One turn sends every row of this set to another row. A few are shown first. Where does it send the rows asked after them?
G: -10   8 -13   7  15   0  -4 -10  -8  17 -15 -10  -1
C:   7  15   9   6 -19   1  -2 -18 -12   6   7  -2   8
Y:   8 -16   3   6   9  -6 -14   6 -21   9   1 -11  -1
J:  12  11  15   3 -14  -2  -6 -15 -15  -1   8  -4  10
K: -12  13  -7  13  14  -4  -5 -11 -14  14  -9  -8  -8
H:   5  -4 -17   5  -9 -11   5 -15  -1   2  -9   6   1
Q:  -7   8  -4   9   8  -5  -5 -13 -10  21 -17 -18  -9
R:   5  15   7   0 -12   1   3 -20 -11   1   2  -5  20
D: -10  14  -5   6   6  -8   3 -17 -13  20 -20 -13   2
F:   4 -21   4  -4   3  -4 -10   5 -16   9   6  -8  11
B:   6 -11 -12  -1 -14 -20  -1 -13 -14   2 -15  -1  12
L:  -2 -13  -3   0  -7 -17  -1  -8   0  10 -19   5   2
X:  -3  19  -3  10  10  -4  -7 -16 -11  13 -15 -15  -6
A:   5   6  12  -1 -18  -2   4 -14  -8   7  11   3  12
N:   0 -19  10   1   5 -11  -9   4 -21   8   8 -10   2
T:   5  15  13   7 -11  -5   4 -19 -19  -1   5  -4  14
M:   5 -20  -9   5   6  -6  -4   6 -24  14   4  -7   4
P:  11 -20   3   7  -1  -5  -9   6 -25  11   4 -10   5

X moves to -> J
B moves to -> L
Q moves to -> C
Where do these go?
F moves to -> G
T moves to -> N
D moves to -> A

One turn sends every row of this set to another row. A few are shown first. Where does it send the rows asked after them?
vel:  23  -9 -18   9   9  13   2 -10  -9  -1   8  -6  -6 -16  -2  -7
vomi:   5  -9  -5  21  10 -13   5   3   4   1  11  -3  14  -9  15   5
Lak:  14   9 -17   7  25   3   8  -7   7   4  -5  19  -3  -6  -9  -8
puvi:  17   6   8  -2  18 -17  -5  -9  -4  -7  13  21   1  -4   6   6
Lipu:   6  -9   7   5   2  -4  -3  -2  -1  -5   2   2   0   3 -17   7
mafan:  14  -2 -10   0  28  11   0 -18  -8  -7   2  13  22 -16   6  -7
Nogon:  -4 -10 -20   6  14  16   3   1 -10  10   9  -4   1 -12   1  -7
fepo: -10   4 -10   5  11  -1   3   7   6  -1  14  19  -3   2   2 -12
kaz:  13  15  -6  16  18   5  -5   5 -17  -1  17   6   7  -6  -2 -12
Fumi:  17  -7   6   0  -5   2  15 -15   8   3  -4   6  10 -11   3  -5
sopo:  13  10  -8   7  23  27   7  -9   3   2   1  12  12 -12  19  -3
timo:  12 -16 -10  -7  11   6  -2  -3 -16   2  -8   6   6 -16  20   3
vor:  15  -2   9   2  22   9   5   0  -5   6 -10   4   7  -9  -1  24
fazen:  15   2   5   0  -1   0   6   3 -13 -26   2   9   6 -13   3   6
rezi:  12   0  -3  -2   3  23   9  -7   2   4  -2  13 -20 -10   4  -2
latup:  14   1  -1   5  18   9 -11   2  -4  -3  16  13  19   7  17   8
gos:   3   5 -22   8  22   6   3  14 -19  -2  12   9  -1 -14  11  -4
Nin:  12   4 -12  10  32  16  -1 -12   4   9   6  18  -8  -2   8   4
rilu:  14  -4   7   0  -3  -4  13 -16  12  -2  -1   6  11 -11   6  -6
Fone:  16   0  -1   1  -2   0   3   1 -12 -25   1   9  12 -16   8   6
zor:  -4   3   8   7  10  -5   6  -9 -12   1   4   7 -15 -27   9   0
ner:  -2  -1 -13   1  21  -9  14   3 -13   1  13   6   3 -14  23   8
nupez:  0  6  2 16 26 17 -1 -8  1 -4  7  9 -7  4  6 18
Neto:   0   5   0   6  14  12  17  -7  10 -17  18  17   3  -9  -1  13
gulol: 10  6  0 12 15 26 11 -3  2 -8 -5  0  2 -8 16 15
Bano:   3  -8   8   7   6  -4  -4  -1   0  -3   1   5  -6   3 -18   0
Gor:  16   3   9   0  15 -20  -2 -12  -5  -3   6  21  -1  -5   6   6
sog: -12  -4  -8   2  14  -1  17  -2  -3  16   6  -3  -1 -13   8  -1

latup moves to -> timo
gos moves to -> sopo
vor moves to -> zor
Where do these go?
Lak moves to -> kaz
Fumi moves to -> Bano
Gor moves to -> fazen
sog moves to -> nupez

One turn sends every row of this set to another row. A few are shown first. Where does it send the rows asked after them?
Rege:   3  -3  -2   0  -6  11  -3  -4   6  19  -2  -8   6   4  -1   7 -32  -2  -4  18   4  -3  34 -13   5   5   5 -10
lizil:   5  -8 -16  14   2  -3  -5  -2  -2   6  -2 -10   1  15  -3  -3 -13   6   4 -18   0  -9 -14  -5   4  -9   5   0
Bonuv:  -1  -9  -6   1  -9  -2  -7 -10  -6   5  19 -12   3  17  -6  13 -20   6   8   1 -12  -2  -3   7   7  -6  -3 -21
Resuv:  15 -12   9 -16 -10  16  -1   5  -7  19   3  -9  -4  15  -5  27  -4  -2 -13   4   2   1   5  12   2 -17   7  -3
ruvez:  -1 -13  -8 -16 -10  32 -21 -16  13  23  -1 -10  13  -2  -1   1 -15  -9   3   4   1   6  -2  -2  11  -7 -11  -8
Vabe:   1  -6  -6 -11   3  -2 -21   3  -2  15  -8   0   9   9   6  17  -1  12  -3  -1   1 -27   2  -6   3  -7  -8  -6
repen:  22  -9  -6  21 -21  11   3   9  -5  19   5 -17   2   9  -9  -2  -7  -4   2   9   2   7   3  -1   2  -8   9  -4
mut:   5   5  -5   1   2   5 -11   0 -11  18  15 -20  21  -2  -6   2  -5  12  -8 -11  -7   0   2   1  -2  -3  -5 -24
vov:   4 -24   6   9 -10  11   8  -2  14  16  -6   3   0  14   0  -4 -22  13 -15   9   1  -3   1  -2  18  -2  -1 -17
Noli:   5  -3   2  -3 -22   4   6   7  11  22  10 -25   4   3  -4  -4 -18  -2   3  -8  11  -5   5 -19   7  -3  22 -10
gogal:   6  -4  10   6   6  13 -10 -27  12  30   3 -14   9   1   3   9 -17  -5  -4  21   8  -3  -9  10   9   1   6  -9
beka:  12 -10  10  -4  -7  16  -7  -9  -5  24  11 -15  14  13 -18  26 -16  15  -2   8 -11  -2  -8  -5   3   7  18  -4
Maza:  11 -10   5  22  -7  20   0  -9  12  11  14  -6   2  10 -12   2 -16  10  -7   4   1  -1   4  -4  14  20  -5  -7
Zil:  -4 -22  -6   1  15   7  -5  -6   7  19   2  12   9  18   0  16  11   4   0 -11   3  -9  11   3  10   5   6  -4
Nifik:  -1 -12   0 -10   1  14  -6  21  15  20   6  -1  17  16  -9  12  -4   2  -2 -20 -11 -12   5  -5  18  -5  11 -11
zibur:  14  -8   4 -11 -12  12  -4  -2  -4  26 -13 -13  18  -6  -9  13  11  -4 -19   2  16  -3  12  -2   1  -5   2  -4
gelu:  -6   4  -6   1 -11  10  -3  10   6  14  -2   6  12 -17   3  15 -25   0   1  10   3   6   9  -6  10  -3   4  -3
sov:   1  -9   7   2  -3  20  -7 -20  -3  12  -4   3   3  11 -22  -6   2  -7   0 -10   1 -20 -13  -1  11   3   0  -2
vun:   9 -13   8  -1   2  12 -12   5   3  37   3 -24   8  11   3  18 -22   0  -5 -19   4  -1  16 -16  19   3   4  -9
nago:  -9 -15  -1 -11   5   6 -10  -3  -9  27  -4 -17   4  -1  -4  -6  -3 -12 -18  -6  -7   4  15  -1   8 -15  -6 -13
remes:  -8   6   4 -17   0  14 -13 -10  -6  18  -7  -1   0   1  -3   5  -8 -13   8  -1  17 -15  16 -11  10 -13   3   2
Bevib:   2 -14  -4 -12  -1  20 -11  -9  19  33  -3  -8   2  11   8   3 -26 -11   3   6  10   0  -2   4  22  11  11  -1
zug:   9  -4  -7  -6  -3   9 -20 -11  -5  27   0   3  14 -10 -12   3 -10 -11  18  -8   6 -18   9  -4  -2  -3  17   1
tifud:  -6 -12   2   6   6  24 -10 -24  27  28   6  -7  17  -3  -1  -5  -6  -4   5   3   3  -6  -4 -13   3  -8   8  -9
Sarom:  12 -12   2  -2 -15  11  -7  19   6  31   0  -1   7   7   3  10   6   1   0  17   5 -16  21 -11   3  -1   9  -7
safu: -15 -11   3  -5   6  14  -2  -4   2  18  19  -3  -3   2 -10  -2  11   8  -3   2  -4   4  -5  -4   5  -6  20   5
Lifil:  21 -20  10   4  -4  14 -15 -21  -2  25   8  -5  -3  13  -8  -6  -1   9   3  -8  17 -17  -1   5  12  -7  -4  -8
kifi:   7 -10  -2   1   6   6   9  -2  -3  29  11 -14  -4  11   5  -2  -6   4  -7 -10   9  -2   9  -6 -13  -1  29  -8

Maza moves to -> sov
kifi moves to -> mut
Zil moves to -> zibur
Where do these go?
ruvez moves to -> Bevib
vov moves to -> Lifil
Vabe moves to -> Sarom
safu moves to -> nago

